One hidden turn or mirror swaps the rows below in pairs. Which row is each named row swapped with?
The rows were stretched afterwards, more along some directions than others.
z241: [ 12 -14 -25  29  10 -14  18  37  -5 -20  27 -17  16 -14   4 -34  19  11
  21 -13  -1 -15  18   3   0  40 -16  -1  -4   0]
z120: [-18  -3   8 -10 -10   2  18  28  -3 -20 -24  10  49 -19  32 -28  -1  -3
  24 -22  25  25  23   2 -28  34  31  -2   7  12]
z547: [ 22 -20  -4  24 -15   0  11   4  12   5 -28  -1  27  -9  -9 -42   8 -20
 -15  -9  19 -18   3  10  35  17 -37 -13   8  20]
z711: [ 12 -59  14  18   7  20   6  18  22 -17  -7  40  63 -14  43 -36 -15  18
  44  10  20  45  13  35 -10  39  13 -47  29  -1]
z32: [  7 -49   3   3   3  10  -2  18  24 -27 -18  38  52 -15  29 -44   0   1
  17   5  17  25  34  31  -9  37  -3 -30  17   5]
z991: [ 11 -15  -6  31 -21   0  -7   2  -3 -12  -1  -1  12 -17  22 -15 -11  35
   8  16  30  29 -22  18 -22  31  12   3  -5  19]
z552: [  0 -21 -21  27   8  -8  25  42  12  -9  45   7  22 -11   3 -34   9   9
  32  18  -7 -22  16   5  -9  38 -10 -19  -8   0]
z614: [ 18 -21  -9  38 -11  13   6  13   7  15 -24   2  24   3  -2 -44  -1 -16
  -3  -7  18  -8   4   9  24  17 -28 -10   8  33]
z178: [ -5 -39 -19  26  34   8 -24  38  15 -37  29 -10  36  21   1 -57  13   0
  14   4 -32 -11  36  28  30  32 -18 -26 -47  18]
z343: [ -4 -36   3  15  38   5 -32  42   5 -29  24   6  33  21   9 -48  11 -13
  24   3 -30   4  33  34  41  26 -12 -34 -31  40]
z572: [ 19 -16  -8  47 -23   4  17   6  19  12 -30   8  19 -10  -9 -41   3 -22
 -30   6  26  -6   9   8  20  20 -22  -6  12  16]
z967: [ 30  -4  -8  34  15  12 -22  44  -9   3  11 -10  -5  -4  19  10   1  21
   7  26 -12   6  -8   9  28  32  -4 -10 -20  -8]
z652: [ 10 -27  34   6   4   6  -4  31 -19   4 -18  -4  24  15  20  -8  -4  26
  36  -2  12  23 -37  29   2  15  26  12 -17   0]
z183: [-24  12  10 -13 -11   7  15  36  -9 -17 -19  -2  23 -18  24 -32  -5   5
  18 -13  29  23   7  -2 -37  24  11   0 -17  21]
z474: [ 27  -7  26  -4   7  23   9  18 -25 -12 -17  -2  20  12  41   6   1  37
  60  13  36  12 -26  18  10  24  34  13 -12 -17]
z326: [ -1 -47 -18  26  34   9 -31  49  19 -20  26  -5  32  24   3 -62  19 -15
  25   1 -40 -19  21  22  33  21 -10 -28 -35  31]
z574: [ -9 -32 -19  27  28  18 -19  33  18 -17   8 -13  26  29  -5 -65   7 -10
  13   0 -30   0  43  27  34   4 -17 -29 -41  28]
z988: [ 21 -16  27 -17   7  22  -5  27 -18 -14  -8 -18  34   2  44   6  12  19
  56 -12  29  23 -24  23  15  22  30  12 -10 -10]
z160: [ 16  -6  -5  22  -5 -10  -1  -3  -4  -6   4   7   3 -17  16   3  -7  36
   7  17  28  23  -4  20 -12  23   6   2   1  12]
z824: [ 16 -22   3  31  -6  -9  -7   4  -2  -3   8   3   5 -14  17  -5  -6  33
  10  19  25  25 -30  16 -16  30  11   3   5  14]
z317: [-16   9   7 -33 -17  -8   5  27 -13 -15 -19   3  15 -23  19 -14  -5  -5
   9 -22   3  19  30  10 -36  27  21   1   4  36]
z320: [ 10 -11   2  12 -12 -11  -7   4   1   7   9  15  -6 -20  22   9  -8  26
   0  29  25  21 -18  10 -18  31  13   5   3  12]
z137: [ 18 -19  28 -16   8  13   1  33 -16 -13 -11 -10  29   1  37  -8  11  22
  45   3  22  20 -32  26   2  15  25  14 -18 -10]
z703: [ -1   7   5 -48 -18  -3   9  25  -9   6 -17   8  21 -12  24 -24 -11  -3
  30 -27  18   7   4  10 -37   5   7   0 -11   6]
z307: [-13   6  -5 -27 -12   0   9  49 -16 -16 -12   0  23 -20  31 -32   2   1
  30 -34  16   4  21  -4 -21  13  18   3 -23   7]
z768: [ -8   1  -5 -27 -16   0  19  42   2 -27 -20  -1  36 -24  33 -34   6   1
  28 -31  22  10  35   5 -20  33  27   2   3  27]
z599: [ 15  -9  30   4  12  25  -8  35 -25  -9 -20 -26  13   4  38   8   6  37
  50  -1  37  39 -40  22   7  15  28  11 -17   4]
z939: [  8  -4 -34  22   4 -17  19  29   2 -15  28  -5  14 -13   3 -27   6  13
  15   7   0  -4  20   3 -20  43  -5  -7   1   4]
z479: [-16   8   5 -19 -13  12  15  30  -1 -22 -11  10  22 -17  31 -31  -8  -5
  24 -15  23  20  30   8 -32  35  28   4 -15  19]
z269: [ 33 -26  23 -12  -4  15   1  21 -11  -9 -20 -17  25   4  34   0  17   4
  51  -1  27   5 -35  34  19  16  21  18   6  -4]
z731: [ 11 -11  18  -1   3  28   1  37 -10 -30  -3  -2  21  -4  50   6  12  26
  49  10  29  37 -23  25   3  27  45  18  -7  -1]
z365: [-27  19  -5 -36 -11 -18  -1  27  -9 -17  10  -4  27 -16  12 -17 -12  13
  22 -18  16  16  12  -1 -64  18  16   0  -5  15]
z309: [-20  -1  11 -33  -9  -4  10  40  -9 -14 -15   7  26 -18  33 -36  -9   2
  26 -27  21  26  28  16 -38  28  23  -1  -7  34]
z351: [ 17 -19  -6  25 -16 -10  -9  11   3 -10  19  -7  -3 -11  19  -5  -2  34
   2  18  23  16 -17  21 -15  38  12   6  -1  19]
z617: [ 29 -10   4  26   9  20 -17  37 -21   9  10  -1   0   0  25   2   4  17
  20  13  -7   4 -28  14  26  15 -14 -11 -12 -10]
z783: [-13   3  14 -27 -26  22  10  31 -12 -29  -6  -3  20 -13  30 -41  -6  12
  22 -28  27  16  38  14 -38  16  11   8 -15  40]
z39: [ 10 -37 -23  11   4  14  -6  37  45 -22 -19  17  48 -16  32 -48   9   3
  10  17   3   2  21  16  -7  37  11 -48   7  -3]
z159: [ 14 -17  12   6  18  27   8  26  -3  -7 -12  -9  31   6  34  -3  -8  28
  50  18  29  15 -24  21   0  21  33   6 -12  -8]
z557: [  7 -42  -8  22   6  15   3  36  26 -31 -30  37  51 -20  34 -52  12   0
  17   6  10  24  42  23   8  36  12 -39  27   7]
z568: [ 20 -10  -4  38  20  21 -24  49 -14  -3  17   6  -1  -2  30  12   5  21
  26  29 -15  22 -14  12  26  27   7 -24  -4   1]
z97: [ 20  -7  21  20  11  23   3  22 -27 -18 -23  -9  23   3  30   0  14  30
  30  15  25  17 -22   8  32  31  36   9 -26 -26]
z75: [ 28 -21  26   6   1  18   2  33 -13 -19 -24 -14  33   2  36 -11  12  26
  42   1  22  12 -19  20  16  28  36  16 -18 -10]
z151: [  6 -36 -19   5   5  11   3  40  32 -34  -3  40  60 -20  49 -56   2   6
  28  14  10  13  41  24 -17  35  16 -46  15   4]
z490: [-20  17  -2  -3 -13  13  12  36 -18 -32  -7   5  18 -16  31 -39   4   0
  16 -13  19   7  35  -8 -13  38  22   0 -28   7]
z801: [  9 -25  21   2   1   6  -1  25  -9  -6   0 -16  34   9  21  -1   3  31
  58  -7  44  29 -33  31 -15  16  31   9  16   3]
z549: [  1 -48 -13  20   0  17   5  25  34 -16 -12  48  55  -6  29 -50   4  -6
  22  23  15  22  45  27  -8  27  15 -44  22  10]
z908: [-13 -12 -12  20  24  18 -32  41   0 -30  14   2  10  26  -2 -60  18 -15
  12   7 -39   1  32  12  35  10 -10 -17 -43  42]
z408: [-27  19  -2 -21 -12  -4  16  32 -10 -17 -10   3  24 -23  23 -34   3  -3
  19 -20  23  19  26   3 -51  16  24   6  -3  12]
z135: [ 17 -13   0  23 -10  -3   9   2   3  31 -30   6  18  -6 -12 -31  -7 -15
 -20  -4  11 -14  -8   7  25  12 -32 -14   5  18]
z488: [ 10 -43  -6  15  32   9 -23  32   3 -15  26 -17  43  26   0 -66   7  -7
  38 -17 -37 -14  18  23  40  15 -25 -31 -39  34]
z520: [-12 -33  -4  40  22  30 -29  41   2 -41   9  -4  19  36   8 -67  15  -9
  11   3 -16  19  37  35  31  30 -14  -8 -41  53]
z450: [ 21  -1  -5  47  17  12 -20  41  -9  -6   4  -9   1  -8  25   3   3  25
  12  15  -4   8 -20   7  19  33  -4  -7  -5  -3]
z997: [ -7 -50   0  23  -4  23   4  33  33 -16 -23  38  49  -3  32 -54  -7   6
  20  23  11  34  47  32  -7  24  12 -43  14   7]
z755: [ 14 -16  -8  34 -14   7  15  14  16  23 -31   4  26  -7  -3 -38  -4 -17
  -7  -1  22 -12 -16  11  20  22 -26 -10   5  21]
z213: [ 20  -9   4  18 -18  10  12   7  13  22 -18   6  11 -10  -8 -31   8 -20
 -11  -1  22 -17  -5   5  23  11 -34  -6  12  22]
z293: [ 13 -15 -22  19   6 -19  10  38   4  -4  27 -11  24 -15  -1 -34   7  14
  34  -9   0 -24  10  -6  -7  31 -17 -15  11   9]
z929: [  6 -14  32 -17   4   1  -1  27 -18  -3 -17 -15  25  -2  28  -2   2  26
  38   1  33  18 -24  27  -2  25  25  20 -14  -4]
z458: [ 10 -18 -28  26  14   1  19  37   1  -7  32 -15  25  -9   1 -30   4  16
  41   2  -4  -6   4   7  -5  41  -7 -19 -10   2]
z55: [ 11 -21  36  -5   7  17   5  28 -26   3 -26  12  24   1  29  15  -3  28
  38  13  32  37 -33  19  13  14  35  16 -18 -18]
z558: [  9 -14 -17   8   9 -15  11  36  -4 -12  36 -12  14 -15   5 -31   4  14
  31  -8  -4 -11  10   5 -14  43 -17  -9  -9   9]
z936: [ -5 -33  -8  15  30  19 -32  50  10 -32  25  -2  18  19  11 -60  21 -15
  19   5 -34 -11  27  24  46  25 -17 -18 -46  34]
z983: [-28  21  -6 -16 -10  16   4  43 -15 -23 -28   1  20  -7  27 -38   6  -1
   3 -17   7  17  42  -4 -17  12  20  -5 -22  27]
z244: [ 17 -51   7   7  13   8   6  33  29 -24 -11  43  67 -14  30 -42  14  -8
  31  17   7  13  29  30  13  31   4 -53  27  -5]
z790: [ 10 -49  -3  23   4  18  -2  43  32 -37 -20  20  46 -16  38 -50   9  12
  32   1  15  18  26  29  13  45  13 -39  23   0]
z95: [  8 -17  23   2   5  38   1  32 -11 -16 -27  -9  24  11  44  -8  11  19
  37   8  38  26 -20  28  24  17  27   7 -15  -8]
z37: [ 30 -13  -1  28  11  24 -18  29  -3   0  11  -7   5  -6  23   8  -1  26
  11  19  -4   7 -31  11  17  27 -11 -15 -13 -10]
z381: [  8 -12   9  30   1   0 -10   1  -3  -7  27   4  -3 -14  12   8 -11  37
  14  17  29  32 -27  17 -17  28   2   5   8  12]
z655: [  1 -46   5  14  35  18 -16  39   9 -26  29   4  36  27   4 -58  10  -2
  23   6 -22   1  32  41  40  27 -14 -23 -38  38]
z66: [-22  17   8 -11 -17  11  12  27 -14 -32  11  -1   5  -6  20 -32  -1  15
  16 -19   8   1  22  -2 -34  25  21   1 -29  24]
z468: [ 28   1  -2  25   3  24 -19  38 -16   5   1  -6   0  -6  24   7   5  24
  14  13  -5  12 -32  12  16  17  -7  -8 -16  -2]

z703 is swapped with z652
z801 is swapped with z365
z320 is swapped with z241
z468 is swapped with z755
z655 is swapped with z151
z824 is swapped with z558
z351 is swapped with z939
z617 is swapped with z135
z997 is swapped with z574

